runs of hidden systems:
trace 1, mudo (8 x 22):
[[ -3  33  15   7  -2   9  -8  -2  -5  -3  -6  -1  -2  17  -5  -5  10  -6
  -12  -4   0  -6]
 [  4 -15  10  13  -1  17  20  -7  -3   1  -6  -3   8   3   4   3  -2   5
    6   5   9 -22]
 [  8 -11 -12  -8   5 -12  14   8  10  -1  13   8   2  -5   2   1  -1 -14
   19  12   1   8]
 [  6  17  -9   1  -2 -17 -13  -3 -10  12  13  -6 -14   7  -4   0   0   2
   -6 -10   2  14]
 [  8   7  10   5  -8  12  -9 -17   5  -4  -8   3  12   8   3  -7   8  19
  -11  -3   0  -9]
 [ -4 -13  -5  -4   2  10  16   3  12  -6  -8  -2   1   4   0  -1   3 -13
    1  27  -2 -15]
 [ -7  11  -9  -2   5 -12  15   5  -5   0  16  -4 -14   0   5   6  -1 -12
   11 -10   6   9]
 [ 17  14  13  12  -6   0 -14  -4 -10  11   6   5   9   4  -9  -3   5   7
    0 -15   4   5]]
trace 2, mudo (8 x 22):
[[-35  30  15   3  13  34  10  15  -1  -7 -21  -3 -14  -6   1   2  12 -10
    0 -35  -7 -15]
 [ 11 -15  35  19  10   5  10  17 -20  -6 -15  12  11 -13  -9  -3 -29 -12
   19 -10  13 -19]
 [  7 -46  -9   0  -3 -25   0   2  -9  -4  15  -1  14 -17   7   9 -24   5
    7  16   5  21]
 [-15   4 -25 -15  -3 -11 -29   4   9   6  11  -2  -4 -10  -1   6  13   6
  -12 -10 -19  36]
 [-14  23  12  -1   3  18 -24  -1   1  -1 -28  -2 -12   1  -9  -8   2  12
  -22 -20  -9 -14]
 [-12 -16  23   6   6  14  17   2  -3 -26 -21   2  13  -4  12  -4 -16  -5
    0  14   7 -23]
 [-13 -24 -10   5   4  -7  16  20  -9  -2  18  -6   4 -15   6  17  -6 -21
   17   5  -1  23]
 [  6   9  -7  -3   3 -10 -27   5  -7  19   7   4  -8 -13 -11   3  -2  12
    1 -36  -6  22]]
trace 3, bos (8 x 22):
[[  8   3 -17  -8  -6  -6   0  -1  15   5  17   4   9   9  -2   2  21  -7
    4  19  -6  15]
 [ 11  16  -9  -9   2  -2   2  -7   7  15   0   1 -22   6  -8  -8   4   6
    4 -13   3 -14]
 [  2  18  12  -4   0 -10   7  -9   2 -23  -3   6   3  10  12  -9  -8  -1
   -2   8   7  -9]
 [ -8   6  -6   2  -6   5  -5  -2   2   2   0 -11  -1  14  -4   1  14  -8
  -17  22  -5   2]
 [  4   9 -10  -4   4  10  17   3  13  11   6   4  -4   3  -4   0  16  -8
   16  -4  -1  -6]
 [ 19  15   8  -1  -2 -17  -2  -4  -3   0   7   8  -2   9  -4  -8  -7  -3
    5   5  10  -3]
 [ -4   3  -5  -1  -7  -1   4 -17   0  -5   2 -10  -2  13  11  -1   3  10
  -15  13   5  -6]
 [ -6  11  -9 -14   2   6   1   6  18  -3  -1   5  -2   2  -3  -4  16  -9
    3   7 -10   2]]
trace 4, Boze (8 x 22):
[[-10 -27 -19 -18  11 -12  29   2  12 -13   5   3  -8 -20  20   4 -15  -1
   23   2   3  -1]
 [-21  33   3 -10   4 -18 -29  15  -9 -11   0  -3 -15   2  -4  -2  -2 -16
  -15  -8  -9  24]
 [ -7 -14  12  17  -4  34 -11  -7  -4   9 -15  -2  15 -10  -2   7   9  26
  -11 -24  -8  -6]
 [  9 -36 -11 -17   2  -3   2   6  23  -9 -10  11  12  -9  -3  -6  -7  -7
    8  35  -8  -5]
 [-28  10   5   0  11 -16  11  14 -20 -19   2 -14 -22   0  12   7 -21 -22
   -3  -1   9   4]
 [-11  19   2   4  -3  14 -18   1   0   1   6   6  14 -11   4   6  22  14
   -2 -36 -14  28]
 [ 16 -41  -1   1  -6   7 -22  -2   6  14 -20   3  11  -6 -20  -3  -9  13
  -13  19  -7  -9]
 [-20 -13  -7 -15  11  -9  31   0   6 -28  -5  -5 -15  -6  24   1 -21 -10
    7  17   8 -15]]
trace 5, sikag (8 x 22):
[[ 14   1 -19  -8  -8  -4 -35 -19   3  33 -10 -12 -25  11 -22  -5   3  24
  -29  -2  -7  -9]
 [-21   3 -24 -30   7   6  19  -4  33 -12 -14  -4 -21   6   9  -7   9  -8
   -3  24  -8 -22]
 [ -6  36  24   7   1  -6   4  14  -7 -28   3   5  11  17   5  -7   5 -34
   -1  20   5   5]
 [ 19  11   8  27  -4  17  12   6 -14  33  15  -3   4   7 -20   8  18  -9
   15 -15   7  -2]
 [ 22 -26 -29 -12  -6 -13 -10  -3  15  24  10   4  -1  -2 -15   1   2   4
    5  21  -6   9]
 [-12  17 -14 -15  -1 -23   2 -15   0 -12   5 -14 -26  15  14  -4 -10   0
  -19  15   7  -2]
 [ -2  43  13   0  -1  18   4  -5  10 -10  -4   9   6  13   3  -9  26  -2
    0 -11  -3  -9]
 [ 13  -8   8  10   1  16  -9  21   1  22 -11   3   3   1 -31  -1   6 -22
    5  13  -6  -8]]
trace 6, bos (8 x 22):
[[  0 -43 -10  15   0  17   6  19  -7  29  -4 -14  -3  -8 -23  14  -2 -15
    5  15  -4  -4]
 [  2 -11  -9  -1   9 -21  18   7 -11   1  24   6  -3 -19  12  10 -16   0
   29 -27   9  19]
 [  4   4   9   3  -7 -14 -39 -13 -13  -5   1   4   9  -5   4  -2 -10  26
  -20 -18  -4  21]
 [-17 -25   1  -3   2  29  -2  -5  13  -6 -28  -2   5 -13   3   0   0  20
  -12  -1 -10 -21]
 [-14 -17   3  -4  14  -3   5  33  -5  -8  -9   2  -6 -15  -9   5 -17 -31
   14   8  -3   4]
 [ -2   4  11  26  -3  -3  -1   5 -32  11  19 -11   4  -2   0  15  -2   1
    1 -25   9  20]
 [ 14 -22   1   1  -9   9 -11 -15  10  -1   1  13  30 -12   6  -1   7  29
    2  -7  -6   8]
 [ -5 -30 -12 -18  10  -5  -9   6   7   3 -21  -1 -19 -15  -9  -3 -24   3
   -4   5  -7 -12]]
trace 7, sikag (8 x 22):
[[ -3 -22 -10  -2  11   2 -10  18  -7  25  -8  -2 -20 -21 -18   7 -14   2
    8 -23  -6  -1]
 [  8 -23  -6 -17   2 -18  13 -12  13 -22  -2  10   4  -9  19  -7 -22  13
    9  14   8  -9]
 [-18  14  19  15  -8   6 -11 -12 -19 -19  -4 -12  11   6  16   3   1  10
  -26  -4   4   8]
 [-14   0   0   3   9  26   0  17   6  12  -6   7   0 -19  -9   7  14   0
   13 -33 -13   3]
 [ 15 -30   5  -8   7 -19  -4  11   2  -6  -8  12   2 -15  -8  -6 -30  -7
   14  13   3  -2]
 [ -9  -9   4  11  -9  -5  14 -22 -16 -14   8 -16   5   7  24   7 -10  17
  -14   4  15  -1]
 [-16  15   1   2  -1  17 -19   1   5   0  -2   5  11 -10   3   3  21  12
   -5 -27 -18  21]
 [  3 -12   5 -10  15   0  -7  19   1   7 -19  10 -16 -18 -19  -6 -22  -8
   12 -11  -4 -14]]
trace 8, muvi (8 x 22):
[[ -3  31   3 -28   6 -11  -9 -14  22 -29 -16  17  -9   3  14 -23  -5  12
   -7  -5  -2 -15]
 [-17  20  34  24  -4  15  -6   2 -24 -18  -9  -6  15   8   6   4   2  -3
  -17 -10   4   2]
 [-11 -31  -6  14   1  22  26  13  -3   7   8  -7  13 -10   2  17   9 -11
   16   5  -1   3]
 [ 22 -14 -13 -10   4 -22  -8  12   6  15   7  12  -5  -9 -18  -4 -10 -11
   18   6  -2   9]
 [  9  15  -7  -6  -4 -17 -10 -22  -5   6   3  -5 -19  11   4  -6  -9  22
  -13 -11  10  -7]
 [-13   9   4   1  -9  15  -1 -12   9 -17  -4  -2  17   9  13  -2  18   7
  -16  12  -7   0]
 [-12  -1  10   2   9  15   6  24   0  -2 -13   1  -2  -6 -10   0   1 -25
    8   4  -6  -7]
 [  7  -5   2   2   6 -13   8   5 -10   1  12   6  -2 -12   4   3 -16   2
   18 -21   8   7]]
trace 9, Duku (8 x 22):
[[ -1  26 -13  -4 -10 -13 -19 -16  -6  11  11 -15 -18  18  -1  -1  10  12
  -23  -5   0  10]
 [ -5   1  -7 -21   5   6  15 -11  27 -19 -14  11  -4  -2  15 -13   1   9
    4   7  -2 -23]
 [-11  -2  11   3   0   9  -7  22  -1 -10  -8   3  14  -1 -10   2   8 -27
   -3  21 -10  12]
 [ -6   2   7  19   2  13  20   1 -19  14   6 -14 -10   4   1  11   1  -3
    5 -15  11 -10]
 [ 27  15  -4  -4  -4  -9  -3  -8  10  10  14  15   5   5  -6  -8  12   6
   14  -8   1   4]
 [ -3  -7 -15 -10  -4  -6  -6  -5   9   1  -6 -10 -13  10  -3  -3  -1  -3
  -17  27  -4  -4]
 [-17   7   9  -1   4   0  19   4  -3 -25   2   0   4  -1  19   2  -4 -11
    5   3   4   3]
 [ -3  20   7   9  -1  17 -10   7  -3  11  -3   2   3   1 -11   1  18  -2
   -3 -19  -7   2]]
trace 10, muvi (8 x 22):
[[  3 -10   0  14  -4  27   6  -4  -4  26 -12 -13  -7   9 -16   3   8   5
   -7   2  -1 -24]
 [  0 -12  -5 -17   5 -13  14   2  17 -24   1  13   6  -7  14  -7 -11  -8
   14  19  -1  -2]
 [ -1  25   7  10  -1 -13 -18   9 -20   8   7  -7 -12   7 -11   2  -2 -12
   -9 -10   3  14]
 [ -1  -6  -9   1  -3  19  19 -17  10   7   5  -1   6  -2  12   4  16  22
    7 -15   1  -9]
 [ 13 -10  10  -2  -2  -3 -11   8   6  -8 -10  10  15   3 -10  -9  -5 -13
   -2  29  -5  -2]
 [-12  10  -4  -3   7 -11  12   4 -14   1   2 -13 -27   4   5   4 -13  -9
   -1  -8  10  -6]
 [  3  11  -4   1  -5   1  -3  -7   6  -2  17   8  17  -4  10   2  19  10
    7 -14  -5  21]
 [ 13 -10   9   9  -3  17  -5  -1   1  14 -16   1   2   5 -17  -5   2   1
   -4  10   0 -21]]
trace 11, Duku (8 x 22):
[[-22   2  15  21   5  23  18  24 -19   4  -8 -17  -7   5  -9  11   2 -31
    0   4   4 -12]
 [ 27  22  11  18  -4   6  19  -7  -8  18  19   8   7  10  -5  -1  14   0
   22 -20  14  -5]
 [ 20   4 -25 -12  -9  -8  -9 -14  18  21  10  -3 -10  17 -11  -6  17   5
   -7  21  -4   0]
 [-19   3 -10 -17   5 -13  21   1   9 -24   2  -7 -13   7  17  -2  -6 -17
   -1  27   3  -4]
 [-18  36  18  10   3  15   0  11  -8 -14  -3   0   6   6   3   1  16 -15
   -3 -13  -3   6]
 [ 13   3   0   6  -2  26   9  -4  12  23  -9   2  -1   8 -17  -4  18   4
    7  -6  -1 -26]
 [ 20 -12 -10  -3  -3 -14  12   3   8   5  13   3   3   9  -8   0   0 -19
   12  34   6   2]
 [-19  20  -5   5  -3 -12   7  -2 -15  -8  15 -18 -12  14  14   8   3 -11
  -12   5   7  13]]
trace 12, Boze (8 x 22):
[[-34 -30 -25 -16  14  22 -12  27  13  18 -27 -12 -28 -21 -19   9  -1 -10
   -8   0 -25  -5]
 [-21   2  24 -16  23  10  -8  24  12 -34 -34  24   3 -28   3 -12 -20  -7
   12 -21 -11 -11]
 [-23  -8  25  12  -7   4 -23   5 -12 -39 -11   1  38  -7  18   5  -4   1
  -25  17  -8  25]
 [-27 -52 -20   6   0  12   7  15  -7   9   6 -18   8 -22   6  26   1  -2
   -1   7 -12  24]
 [-16 -14 -15 -29  20 -18 -18  26   8  -3 -11  10 -22 -31  -7  -1 -23  -6
   11 -20 -14  13]
 [-29  10  20  -7   3   7 -32  -1  -4 -29 -30   1   1 -11   9  -8 -13  17
  -29 -15 -12  -2]
 [-27 -31  -2   6  -5  32   0   6  11 -13 -13  -5  26 -10   8  12  17  -1
  -10  23 -18   6]
 [-15 -32  -4  -4  15  -5   4  36  -4  -2  -4   2  -6 -26  -8  10 -20 -28
   18   6  -8  13]]

runs to name:
trace 13 (2 x 22):
[[  1  -8   9  25  -3  41   6   9  -5  25  -3  -4  17  -1 -15  11  27  -2
    5 -12  -7  -3]
 [  5 -34 -24 -13   4 -22  -6  18   6  11   9   1  -7 -15 -11   7 -13 -13
   13  17  -8  21]]
 : sikag
trace 14 (2 x 22):
[[ 11  -2  21   1   1 -21 -10 -14 -13 -18 -13   3  -4   4   5 -11 -35  11
  -11   6  15 -17]
 [-35 -13 -10   0  -5  10   5  -3   0 -16  -1 -20   4   5  16  12   9  -2
  -24  22  -7  10]]
 : bos
trace 15 (2 x 22):
[[ 17  44  -3 -11  -1 -20  14  -8  14 -13  35  24  13   6  17  -6  21  -4
   29 -20   7  22]
 [-10  18 -17 -16  -4  10 -26  -2  17  18 -22 -15 -31  18 -23  -9  16  -3
  -31  17 -15 -17]]
 : Duku
trace 16 (2 x 22):
[[ -4  -3 -16   8  -3  20  21  -1   8  18  16  -7   3   1   2  14  27   0
   12  -7  -4   5]
 [ 23  19   2  -9   7  -5  -4   6   9  13  -6  16 -14   0 -19 -13  -3  -4
   16 -13   1 -13]]
 : mudo
trace 17 (2 x 22):
[[  2   3  -6  -6  -7 -14 -15 -17   2  -8   9   3   8  -3  14   0   0  25
   -9  -9  -1  18]
 [ -9   3   0   0  -5  18 -16   4  10   1 -14  -3   5   6 -10  -1  17  -5
  -15  14 -13  -1]]
 : mudo
trace 18 (2 x 22):
[[ 11  12  23  28  -3   5  19 -13 -29   6   2 -13  -5  17   0   2  -9   5
   -3 -10  25 -23]
 [  5 -17 -18   0 -10  22  -7  -5  21  15   7   5  24  -5  -4   7  32  12
    0   4 -17  14]]
 : sikag
trace 19 (2 x 22):
[[  2  10  -3  24  -4  25  25   8 -10  32  17 -15  -4  13 -14  14  27 -16
   10  -7   4  -2]
 [ 41   1  -1  -3  -5 -17  10 -12  12   2  20  24  20   1   3  -8   2   7
   27   2   9   3]]
 : bos
trace 20 (2 x 22):
[[  7  19  10   5  -6 -14 -14  -3  -4 -16  18  14  24  -1  11  -2   8   3
    3  -8   0  30]
 [  8 -14  -4   1  -7  17 -19 -16   8  19 -16  -5  -2   3 -13  -4   5  23
  -18   2  -8 -16]]
 : bos
trace 21 (2 x 22):
[[ 20 -16   7   7   1   7   0 -24 -11  22 -13   0 -12  -9  -5  -5 -23  41
    2 -37  14 -33]
 [ 11 -14   6 -18  -3 -18  -4   2  23 -36  -5  22  31   0   9 -13  -7 -13
    4  49  -5   6]]
 : mudo
trace 22 (2 x 22):
[[-18   7  -2  -2   8  -7   7  16 -11   1  -7 -17 -29   8  -8   4 -11 -29
   -7  15   5 -10]
 [  0  11  12  13  -1  -2  12  -9 -16  -7  16   2  11  -4  18   6  -2  14
   10 -31  12  10]]
 : mudo
trace 23 (2 x 22):
[[  3 -14   4   0  12  -7   8  16 -13  16 -17  -8 -32  -3 -21  -2 -31 -17
    7   6   9 -28]
 [-17  10   7  14  -2 -14  21  -1 -20 -24  27  -9  11   2  30  13  -2  -6
    3  -5  14  24]]
 : bos
trace 24 (2 x 22):
[[-17  17 -19 -23   9  -9 -10   3  11   1  -5  -3 -30  -3  -1  -2   0  -1
   -5 -12  -9   3]
 [ 11  17  18  -4   6   0  11   0   9 -17 -12  16   2   7   1 -16  -6  -9
   10   5   8 -23]]
 : sikag
trace 25 (2 x 22):
[[ -3  -8  -9  -8  15 -10  17  27   4  -1  16  15   2 -26   1   8  -5 -19
   39 -20  -3  23]
 [ 37  -2   2  12  -9 -15 -24 -15 -15  31  10   4   1   3 -18  -3  -6  24
   -3 -19   8   7]]
 : muvi
trace 26 (2 x 22):
[[ -1 -10  -3   5   1  -5  37  -6  -6  -7  12  -8  -2   8  14   5  -6 -12
   12  17  16 -10]
 [  1  15 -18  -5  -7 -16 -13  -1   3   3  23  -2   0   7  -1   4  17  -5
   -4   3  -6  31]]
 : bos
trace 27 (2 x 22):
[[ 48   6  10  26 -10   3  22 -16 -15  36  15  -1  -1  24 -20  -4   5   4
   15  -2  25 -28]
 [ 13 -15 -22 -22  -9 -34  18 -31  18 -22  20   2   5   9  31  -7  -9  13
    0  35  10   1]]
 : bos
trace 28 (2 x 22):
[[ -8 -30 -12  17  -4  19  20   3  -9  18  10 -17   3  -3  -1  19  10  -2
    2   4   2   1]
 [  9  15  -7  -5   8 -21   5   7  -5   7  20   9 -11  -4  -3   0  -5  -7
   22 -22   6  15]]
 : Duku
trace 29 (2 x 22):
[[ -9  18   7  -8  -3 -13  20  -9   7 -38   5   0   7  19  25  -7  -2 -16
   -6  33   7  -4]
 [ -5  25 -16   1  -9   8  -9   2   6  19   9 -14 -10  22 -15   4  34 -16
  -15  15 -10  10]]
 : bos
trace 30 (2 x 22):
[[-30 -15 -32 -31  11 -12  -6  13  22 -12   7   7  -6 -31  15   7   1   2
   10 -15 -21  33]
 [-19  34  20   3   6  -1 -43  19 -21   1 -18  -4 -18  -2 -20  -4  -9  -9
  -22 -27  -9  12]]
 : mudo
trace 31 (2 x 22):
[[  7  15 -15  10  -8 -18   9 -10 -20  21  36 -15 -11  10   4  13  10   3
    3 -17  12  24]
 [ 18  13  -3 -13  -6  -1 -15 -25  23  -6   0  20  16  -2  10 -14  14  33
    1 -16  -7   1]]
 : bos
trace 32 (2 x 22):
[[ 11 -10  13  -2   5   6 -18  16   5   3 -26  11  -1  -5 -24 -11 -13 -11
   -1  13  -6 -20]
 [-16 -15  -7  -7   2 -19  15  -9  -9 -21   4 -11 -10  -3  26   5 -23   6
   -6  10  11   1]]
 : mudo
trace 33 (2 x 22):
[[  6 -20  21  14   2  -1  -8  11 -12 -10  -1  13  26 -17   1   3 -15   0
   11  -7   1  14]
 [ -5 -36  -4   9  -4   2 -12   0 -13  12  -4 -12   2 -12  -4  12 -14  14
  -13  -1  -1   7]]
 : bos
trace 34 (2 x 22):
[[ 25 -25 -20 -13  -2   6  14 -22  28  12   1  11   6  -7   5  -6   6  29
   16   0  -1 -18]
 [  7  11  13  -8  -3 -23 -23  -1  -2 -19 -15   1  -3  16  -6 -14 -17 -12
  -21  34   3  -4]]
 : muvi
trace 35 (2 x 22):
[[ 19   7   2 -23   1 -11  -2 -24  24 -17 -16  17  -7   6   7 -25 -12  19
   -2  10   5 -32]
 [-18 -18   3   3  -8  10  -9   9   7 -23  -6  -3  28   0   6   5  10 -15
  -16  42 -13  18]]
 : Duku
trace 36 (2 x 22):
[[-13  40   1 -20   8  -3 -26  24  16 -13  -4  16  -2  -3 -10  -9  19 -25
    2  -6 -23  22]
 [ -3  -4  14  12   2  25  12  -2  -6   9 -28 -15 -17  13 -14  -4  -8  -3
  -13  12   8 -46]]
 : Duku
trace 37 (2 x 22):
[[ 13 -10 -16 -17   4  -7   9   5  20   6  -4   6 -12   2 -11  -7  -4 -15
   13  22  -2 -14]
 [ -2  26  -5  -2  -1 -25   6  -9 -11  -7  19  -8 -15  14  11   1  -5  -2
   -4  -2  12   9]]
 : mudo
